In the data rows, 128 means zero.
A hidden rule labels the rows of this table. It goes by one to three of the table's principal directions, not those with the most spread.
[157 122 100 129 135 153 113 105 136 105 114 136 147 106 152 156 117 106
 141 133  92 129 106 124 125 141 106  86 109 137 120 109 141 107 159 129
 143 146 167 111 135 111 136 131 116 145 154 150 115 117 135 123 107  98] knot
[152 159 123  87 122 160 147 152 126  89 128 135 107 142  99 117 113 121
 125 135 140 141 127 100 144 121 110 108 101  85 122 107 149 112 126  96
 134 104 132 122  84 103 135 103 135 114 185 113 111 114 129  97 149  91] knot
[132 149  44 134 116  80 116 165 127 110 149 146 194 134 166 137 130 114
 150 136 118 113 119 157 124 120 129  64  64 174 175 131 123  61 154 127
  52 157 155 162 136 163 140 111 126 173 134  83 150 168 122 141 115 102] reed
[ 95 160 120 117 102 122 106 182  96  96 145  90 166 129 110 133 141 239
 108 150 184 131 124 162 107 108 122 105  88 150 145 111 130 155 104 117
  79 105 146 155 150 174 126 118 127 110 141 101 157 104  99 101 109 107] wolf
[144 136 123 135 159 122 168 123 159 136  99 134  68 145 114 112 100 127
 117 106 137 131 107  57 163 125 122 179 133  89 102 179 108 108 112 128
 191 148 141 112  99  98 108 116 143 136  95 149 120 167 136 104 168 167] bell
[115 157  68 166 130  70 154 138 157 111 129 153 101 145 151 138 137 139
 125 101 161 110 111  85 160 124 129 116  63 125 125 200 115  90 109 139
 156 135 170 130 143 150 113 105 149 174  71 131 143 188 149 105 148 183] knot
[126 116 101 118 116  88 138 168 126 113 136 142 153 162 109  81 107 170
 119 140 141 148 101 109 134 100 138 163 116 115 144 164 102 100 108 136
 121 131 101 145  97 126 125 138 142 122 125 111 145 177 112  98 164 109] wolf
[174 136  45 109 156  91 118 165 127  90 126 148 165 157 128  70 106 151
 167 141 139 169  81 113 156 120 114 108  90 150 162 161 120  57 155 109
  64 176 152 164  94 144 107 124 126 146 150 104 147 188 116 106 153 104] reed
[156 159  97  98 135 152 102 133 108  73 150 135 137 114 110 132 125 156
 152 142 127 152 142 140 127 129 115  75 101 142 123  99 165 127 131 100
 105 123 159 131 129 145 123 105 117 126 189 110 114 100 133 113 100  99] knot
[146 138 182 122 156 176 124 133 128  93 123 136  77 113  73 110 128 158
 126 153 147 137 201 116  96 140 149 142 193 138  71 111 150 161 103 111
 162 107 141 115 118  94 114 112 141  99 173 102  66  74 141 119  97 119] wax
[102  99 142 107  88 149 122 113 129 151 146 154 137  98 113  96 106  99
 132 125 110 131 121 139 134 129 158 159 144  95 155 119 147 168 106 153
 148  97  83 112 107 157 133 136 123 121 109 160 141 109 106 130 165 165] wolf
[135 165 147 140 144 105 143 120 117 104 143 102 101 140 133 157 175 132
 121 128 148  94 191 163 109 124 120 120 123 161 100 124 140 130 111 111
 115 121 160 121 164 149 127 111 144 139 130  87 123 126 149 159 101 147] knot
[140  76 155  99  98 157 138 108 117 137 123 138 152 110 133 131 125 100
 125 121 108 132  89 123 114 138 111 136 159  80 142  79 131 155 134 148
 156 103  63 116 114  95 132 170 109  93 132 174 141 126 119 125 136 121] knot
[143 142 198  84 132 219 101 132  87 105 116 110 128  81  79 121 122 189
 131 152 157 151 152 153  90 154 125 100 186 139 127  47 158 210 134  92
  87 100 127 130 120 122 112 121 107  70 192 125 102  33  85 123  68  81] knot
[ 91 110 142 152 127  68 146 124 146 182 126 132 122 174 149 113 154  79
 120 125 126 115 147 130 129 111 149 183 145 121 134 152  86 115 118 152
 123 127  62 148 145 117 135 144 137 119  66 111 151 170 155 163 139 172] wax
[163 114 138 103 145 160 118 120 118 110 128 150 131 119 118 100 126 125
 159 133 130 153 120 130 114 150 134 111 165 137 132 102 130 134 154 115
 103 120 103 138 118 106 113 136 106 105 165 128 118 120 119 126 102 107] knot
[143 122 126  88 119 170  90 166  98  91 135 110 156 113 101 129 108 184
 120 156 131 175 110 119 115 120  86  71 102 126 137  77 153 144 125 105
  91 125 135 143  96 131 129 115 102  94 201 119 131  84  96 107 122  74] reed
[128 102 156  96 109 158 121 149 125 104 148 146 144 120  82  65 108 169
 135 166 136 144 122 140  95 112 174 145 165 112 133  98 132 160 111 143
 148  87  54 136 101 112 138 136 123  82 164 109 126 119 101  93 143 111] knot
[106  87 104 140  82 105 143 115 174 115 177 206 136 119 102 111  98  90
 124 125  72 123 148 103 137 126 138 121 112 104 160 122 137 118  73 172
 172  98  59 110 113 135 125 108 115 139 107 136 151 165 117 132 160 150] knot
[125  98 145  99  99 170 134 125 125 102 125 144 122  95 117 123 127 136
 118 119 149 139 100 112 123 144 125 149 144  83 130 104 155 165 108 138
 170  76 104 117 116 123 108 160 119 103 128 182 132 102 127 102 145 160] wolf
[116 109 148 134 110  94 139 141 103 138 175 108 150 140 122 115 169 140
 124 107 149 115 167 182 116 128 138 159 161 145 130 126 128 138 101 140
  98 111  99 142 147 158 120 154 132 121 111 113 153 151 122 154 143 158] knot
[138 132 152 140 136 145 133 132 140  92 137 143 114 113 119 107 138 128
 125 143 142 114 157 143 101 129 176 117 143 154 103 133 135 128 129 127
 151 100 131 122 126 112 140 117 138 130 155  94 101 123 118 118 123 121] bell
[ 89 119 128 156 121  91 141 128 160 166 104 155  95 157 152 138 116  56
 103 119 110 135 133  76 149 124 151 145 117  99 134 176 112 101 135 131
 144 126 104 138 103 100 145 123 141 146 100 116 108 139 162 142 149 136] wolf
[125  81 188 127 122 156 133 101 114 163 129 126 117 104 125 130 144 117
 119 110 130 122 142 139 108 145 130 177 200 123 115 115 121 178 109 147
 147 111  94 112 140 119 110 166 124 105  98 172 128 111 119 154 119 163] reed
[138 197  70 159 138 109 140  74 142 128 112 126 106 116 162 164 121 112
 147 111 116  83 127 133 171 132 126  97  58 140 124 181 145 113 142 120
 142 176 239  87 164 187 141  86 169 200  81 143 122 141 137 125 118 149] knot
[128 183 128 140 156 142 123 117 112 150  85  79 100 148 147 154 138 160
 136 122 163 115 121 128 139 136 125 143 127 131  89 164 114 134 163 103
 125 157 211 120 161 126 136 127 158 140 116 140  98  97 157 107  92 113] wax
[122 107 161 144 128 127 103 126 106 139 156 141 154 100 142 115 164 108
 148 138 129 102 193 193  68 143 175 124 185 199 117 118 124 151 128 146
  88 118 124 132 158 149 131 135 127 136 125  96 112 107 118 178  82 146] wolf
[112 166 171 133 125 147 100 143  92 113 142  77 150 130 134 180 186 172
 113 150 161 116 180 196  86 130 105  49 112 187 128  58 134 161 143  93
  39 106 140 153 183 142 143 109 112  97 173  75 135  69 114 158  46  72] knot
[159 144 140 123 166 142 124 129 105 122 118  86 145 115 133 110 154 156
 166 119 160 108 128 188 108 161 124 154 182 179 119 113 126 131 161 118
  90 151 177 132 154 145  98 152 114 134 132 132 132 119 121 144 109 143] knot
[ 80  91 149 172 107 132 117  78 167 199 117 174  98 105 162 199 110  18
 106 100  49 127 137  73 145 146 117  86 117 102 139 120 121 143 132 156
 173 126  88 106 130  95 148 106  98 145  93 165 115 103 148 172 113 140] knot
[137 135  93 135 118 106 122 127 129  95 158 165 157 118 122 120 119 144
 135 149 107 118 146 145 116 105 156  99 101 156 134 137 130 113 112 141
 133 131 126 123 138 144 144 109 144 147 136  97 123 155 116 118 112 103] knot
[116 152  98 132 131 113 138 128 137 133 101 115  98 156 142 157 115 149
 113 118 141 135  99  80 154 121 106 142  91  96 119 169 118 111 128 117
 144 138 162 129 134 125 124 126 144 140 107 148 128 133 159 103 127 132] reed
[101  85 181 106  95 150 127 153 119 157 133 128 143 135  89  89 107 135
 105 141 125 149 129 120 113 119 143 172 178  86 136 100 116 165 106 144
 136  98  51 134  88  99 139 147 122  77 140 131 129 106 102 119 156 108] knot
[114 136 124 141 154 115 128 138 149 147 105 133  95 126 116 110 103 147
 126 125 139 138 116  84 143 127 129 156 129 127 126 162 110 132 111 134
 149 151 140 131 113 134 104 105 122 135  91 133 132 138 124 125 146 175] knot
[126  92 120 140 116  86 127 112 130 145 166 145 150 125 121 117 126 104
 132 127  81 119 166 148 122 116 128 149 145 141 135 129 131 125  89 162
 134 148 100 117 131 158 128 131 130 141 101 120 146 162 124 167 147 160] wax
[105 145 130 139 125 136 116 111 140 161 115 127 124 131 141 151 120 107
 134 127 109 119 125 125 136 139 111  99 107 136 149 115 113 136 145 124
 101 138 133 124 144 135 135 100 110 135 114 134 140 106 121 146 102 115] knot
[141 109 114 123 131  85 136 185  98 105 144 105 183 157 145 122 175 195
 115 136 183 123 117 166  90 108 117 145 134 177 139 130  90  95 120 128
  60 128 109 177 154 131 106 174 132 112 120 100 166 182 116 134 107 117] reed
[113 155 127 143 108 117 161 141 135  93 127 123 106 121 125 152 151 175
 103 117 180  89 138 120 118 128 132 135 109 114 111 142 138 142  92 135
 170  97 155 118 152 141 117 127 157 136  96 133 130 136 139 101 126 165] knot
[106 140  90 123 102  99 163 137 160 128 129 148  98 151 120 116  95 101
 106 122 118 115 120  85 167 100 142 188  85  71 129 188 135  94  87 140
 187 118 138 107  94 144 138 118 167 162  95 139 128 157 151 104 199 165] reed
[172 152  56  75 113 126 152 164 128  40 140 147 157 139  97  66 101 188
 142 152 161 141  76 120 149 100 130 137  72  94 148 140 151  88 111 117
 136 115 141 131  91 149 120 130 155 127 158 123 149 177 108  55 180 114] reed
[ 95 163 167 129 119 153 120 153 124 104 132 123  94 118 102 154 148 180
  93 152 176 129 170 126 108 116 141  86 107 140 124 104 144 171  99 101
 111  82 118 146 143 135 129  94 134  99 148  89 116  78 120 121  88 118] reed
[134 138 137 121 122 149 128 121 122 151 117  78 145 144 147 146 128 126
 124 130 121 114  92 147 137 127  80  93  89 128 147 101 114 125 156 115
  85 145 149 119 132 140 150 114 114 125 137 138 165 120  91 135 136  93] bell
[158 133 149 130 159 118 139 120 113 123 132 145  98 134 137 144 162  80
 130 117 134 137 188 123 118 134 141 109 164 143  99 125 137 117 140 101
 108 129 114 146 128  93 124 129 140 121 151  88  85 133 162 162  90 126] reed
[139 145 126 140 166  98 118 152 112 122 130 108 131 144 142 126 177 161
 151 125 180 136 129 157 119 140 119  93 134 186 146 121 115 118 155 104
  51 142 122 179 159 141  97 133 107 119 127  92 150 150 133 149  95 138] wax
[141 131 135 140 139 164  90  87 119 133 115 109 143  99 159 187 139 117
 142 142  92 117 128 157 107 145  97  56 115 167 124  84 142 146 166 122
 110 150 167 112 170 132 145 121 107 135 153 141 119  80 130 152  66  89] wax
[124 117 159 158 139 154 133  82 141 176 114 134  89 101 157 132 132  75
 149 107 121  90 137 135 116 157 179 153 182 133  97 161 124 151 153 150
 176 130 146 100 147 121 139 138 142 154  89 158  95 112 145 140 120 176] reed
[132 110 151 163 155 106 136 111 130 160 114 112 116 123 164 154 159 124
 122 110 141 111 115 128 114 133 126 117 145 156 120 136  98 136 143 141
 131 149 112 139 159 115 121 140 117 127  85 130 142 162 126 154 107 163] bell
[148  81  98 124 121 123 127 140 144  93 142 146 159 124 112  78 113 156
 147 123 129 152  74 120 140 142 115 139 133 118 147 131 134 109 124 152
 149 127 111 130 107 131 102 159 106 124 132 163 159 168 110  95 182 139] wax
[149 127  83 133 156  96 145 118 151 135  94 154 105 158 151 136 104  93
 125 119 104 144  94  65 162 116 107 156 102 112 124 185 101  71 137 123
 149 167 148 124 109 100 118 131 140 157 106 146 120 174 158 125 141 126] knot
[ 92 151 160 117 110 184 113 149 120 142 114  80 146 101 110 116 131 197
 135 131 181 118  72 158 125 143 132 116 127 113 147  79 127 189 148 132
 131  97 121 134 143 139 130 128  99  90 126 159 158  79  90  84 136 131] knot
[115  82 102 137 122 103 117 122 136 191 125 158 169 123 163 125 101  73
 133 118  78 136  95 121 134 121 145 150 141 138 167 149  89 101 146 156
 105 161  84 144 117 122 133 149 115 146  88 146 145 164 116 159 132 131] reed
Which label does each new row get?
[ 84 100 144 147  85 151 146  76 174 169 105 172  82 106 145 159  93  47
  88 113  83 121 109  62 161 124 147 138 101  52 132 153 137 153 109 156
 219  97  96  88 110 108 157 120 144 139  80 186 115 112 137 120 160 158] reed
[139 125 176 121 134 153 141 166 113 103 139  91 137 123 109 101 168 200
 126 133 202 114 113 170  93 135 139 121 162 153 129  91 119 153 133 121
 106  93  96 154 139 119 113 148 113  86 147 109 152 135  90 108 128 128] bell
[115 156 184 113 113 190 130 128 113 111 129  95  88 122  89 157 142 178
 113 128 162 122 144 129 121 142 105 110 136  97 101  85 155 186 114 107
 156  81 138 107 140 116 129 117 125  92 166 145 111  57 132  97 112 104] wax
[199 105 123  92 149 141 139 116 111  88 130 139 135 139 112  92 127 115
 150 134 119 160 118 128 134 128 119 136 161 112 116 116 148 104 148 108
 128 137 110 128  96  95 121 162 137 108 181 128 108 154 136 114 143  90] wax
[161  94 113 124 126 130 122 111 115 105 153 128 174 107 136 122 144 140
 151 125 116 124 118 171 110 140 124 119 153 151 133 102 142 125 137 145
 123 135 118 129 151 138 119 167 118 125 136 145 144 151 120 131 120 127] wax
[ 76 170 200 158 116 209 115  70 140 187  98  99  69  76 149 203 135  64
 110 105 114  92 152 130 138 158 144  81 122 101  95  93 153 205 158 122
 187  98 166  82 157 114 173  86 119 132 120 163  87  20 136 137  98 141] knot
[125 192 139 105 137 120 146 149  96 109 141  75 101 152 119 121 170 162
 134 120 194 102 167 176 127 125 133 168 127 136 105 141 144 137 115  95
  95 106 178 131 149 174 118 122 153 133 132 100 131 108 148 130 131 163] wolf
[173 152 127 122 170 154  90  98 106 148 116 111 124 136 150 167 113  59
 152 144  56 141 171 142 127 133 102  72 128 170 101 117 139  95 187  85
  76 189 197 111 117 110 163  95 126 157 204  92  71  79 146 174  80  40] knot
[104  81 110  97  85 150 117 139 134 146 121 150 146 115 113 117  67 140
 108 120 102 174  50  66 157 120 103 145 104  57 165 126 125 145 108 149
 159 115  85 123  77 123 124 141 104 109 121 193 155 123 100  91 178 126] wolf
[143 119  99 126 138  93 150 156 121  97 121 117 117 147 144 115 153 185
 137  96 197 133  77 105 129 148 105 160 130 123 128 170 116 110 122 131
 124 122 148 150 137 142  76 166 122 135  94 157 160 177 144 103 147 188] wolf
[126 174 101  97 128 149 136 164 124  83 113  87 106 135 100 121 110 237
 121 133 193 142  68 103 149 119 108 134  82  93 132 137 145 139 117 104
 143 112 166 138 121 153 108 121 131 114 140 144 149 119 122  56 154 138] knot
[115 123 165 153 125 119 163 126 144 109 126 135  69 134 129 156 164 137
  97 107 169 105 153  98 113 139 133 146 145 112  93 148 128 143  95 134
 183  83 118 120 147 103 110 138 140 123 102 135 116 135 159 122 123 173] knot
[135 101  86 127 113 109 142 144 143  86 116 153 143 124 137 114 120 158
 119 117 153 142  67  88 140 133 111 141 100 103 143 155 127 108 113 146
 159 118 133 132 116 129  99 158 127 134 103 170 152 170 127  90 161 154] wolf
[142 142 161  95 147 154 125 156  95 122 113  78 119 143 112 102 149 172
 128 138 187 154 120 140 121 126 128 141 156 115 113 106 135 152 146  95
  94 117 118 159 117 117 123 146 130  79 160 111 125 105 127 110 128 123] wax
[107 118 156 121 105 151 112 115 116 155 137 114 132 112  99 150 103 133
  93 133  88 146 140 119 148 104 100 123 110  99 127 102 141 170  93 132
 150 132 117 102 111 136 148 109 127 109 136 147 130  93 100 133 145 105] reed
[106 122 131 144 132 104 122 136 143 180 147 133 144 144 128 116 113 109
 135 138  93 114 130 142 126 108 140 121 122 157 158 128  87 114 130 145
 101 151  82 138 128 133 146  98 109 135 111  97 155 155 100 156 134 117] bell
[118 103 147 126 128 119 121 144 131 155 129 109 166 136 129 104 122 135
 127 148 114 120 106 159 107 116 126 141 140 155 162 105  96 126 135 143
  92 139  84 141 123 133 134 134 102 114 122 112 168 144  87 150 141 115] bell
[ 90 120 146 124  76 141 147 107 145 104 152 175  93  96 112 168 122 114
  92 111 116 125 149  88 125 127 146 110 113  66 124 102 161 176  78 146
 207  52  69 109 129 115 133 114 123 111 122 145 120 106 145 111 121 160] wolf
[106  86 159 135  88 161 121 104 139 143 137 157 135  95 132 143 125  84
 123 120 102 126 128 126 116 153 138  96 148 104 146  87 147 164 131 150
 149  92  78 118 126 112 140 139 108 112 130 157 125  98 119 136 123 126] reed
[ 98 164 140 116 109 164 124 130 130 136 137 134 111 110 105 131 106 134
 119 137 129 121 147 132 133 117 167 125 117 110 128 120 142 158 117 119
 143  98 123 120 123 137 150  95 138 124 140 117 110  84 119 109 120 120] reed
[104  19 143 146  94  92 160 119 165 180 144 174 160 123 135 103 106  96
  94 110  83 126  74  97 126 105 144 199 163  94 165 140  75 125  86 203
 193 115   0 129 110  94 121 180 108 109  50 177 183 217  94 139 186 173] bell
[164  78 119 131 149  95 115  91 115 162 147 140 149 130 131 130 115  80
 155 110  51 148 136 133 139 134  93 136 168 142 136 123 126 112 134 144
 121 187 106 116 116 127 117 146 107 142 130 142 130 162 135 177 138 120] knot
[ 90 122 104 145 121  98 117 115 155 204 124 159 115 150 130 104  86  60
 145 128  76 131 127  99 169 114 149 160 116 106 148 180 107 111 126 151
 140 163 114 117 104 142 149 104 141 160  83 137 124 139 142 143 170 147] wax
[126 147 108 149 146 117 126 108 150 159 101 137 107 147 133 122 104  90
 144 129 103 131 132 101 160 132 133 131 121 117 121 162 122 106 150 124
 137 169 159 118 120 120 140 109 147 150 112 129 103 129 150 128 134 119] wax
[147 165 128 162 177 106 131 148 140  78 146 130 124 109 118 105 174 151
 157 140 165  90 189 188  96 138 176 125 160 214  98 131 136 106 131 127
 134 130 166 140 164 135 108 116 132 152 137  68 104 145 143 140 108 158] knot
